50 stands for zero in the data rows.
Some points, one per row:
(68 65 69 72 69 69 66 62 56 63 74 79)
(64 55 57 55 49 49 52 55 57 49 57 76)
(57 51 52 56 57 57 51 51 46 51 61 68)
(70 62 66 62 62 59 60 69 64 60 64 86)
(75 69 71 72 66 70 67 70 66 62 71 88)
(75 65 67 72 66 68 66 68 67 62 71 83)
(50 45 47 56 49 50 47 41 40 45 52 61)
(72 61 61 63 58 60 66 63 62 58 66 82)
(65 57 57 59 56 61 55 59 61 52 62 80)
(58 56 60 64 59 60 59 53 49 56 67 71)
(73 71 73 79 76 75 72 70 67 70 83 84)
(72 64 64 66 63 59 62 64 64 57 66 83)
(72 68 71 72 65 67 65 68 70 62 74 88)
(62 53 53 52 52 51 55 56 54 48 54 71)
(72 65 64 69 65 66 61 67 68 61 72 85)
(65 63 61 71 66 68 61 60 56 59 71 75)
Here are 16 more points, each followed by its number:
(65 63 63 69 68 66 61 57 55 64 69 76) 0
(63 58 58 63 60 61 58 53 53 55 62 73) 1
(58 50 50 52 47 48 46 52 48 41 51 71) 2
(72 68 67 74 69 69 67 68 66 68 75 86) 3
(66 64 65 72 65 69 69 63 62 66 72 82) 4
(43 52 52 53 46 46 48 44 42 40 46 48) 5
(73 69 73 77 73 72 71 68 64 67 79 84) 6
(64 55 59 58 52 55 55 57 55 52 56 77) 7
(68 56 57 56 55 56 61 56 55 52 63 78) 8
(72 72 75 78 73 78 72 68 64 67 81 83) 9
(69 62 64 59 60 57 60 65 63 55 60 83) 10
(56 52 54 55 57 52 54 46 47 50 61 68) 11
(68 59 59 63 56 57 57 61 57 53 62 80) 12
(55 58 61 64 58 51 57 59 49 49 57 61) 13
(66 60 62 68 60 66 60 56 56 57 68 78) 14
(58 46 52 49 46 45 52 52 52 44 49 69) 15
Which two of these numbered points are nearest to each point below, ignoring the 3 directions in which the first points spread most? Their numbers follow each, nearest first.
(69 57 60 67 60 62 56 61 58 55 69 80) > 12 6
(63 68 70 75 70 66 67 68 60 59 69 74) > 13 5
(60 65 67 72 64 62 64 66 57 56 64 67) > 13 5
(56 52 50 51 46 50 50 55 53 46 50 73) > 7 9
(66 62 65 70 67 69 63 58 55 60 69 76) > 1 7
(59 54 55 49 45 46 56 54 52 43 54 70) > 9 6
(80 73 73 72 69 71 75 75 75 68 74 93) > 1 4
(61 53 55 54 50 49 53 55 55 47 55 75) > 6 15
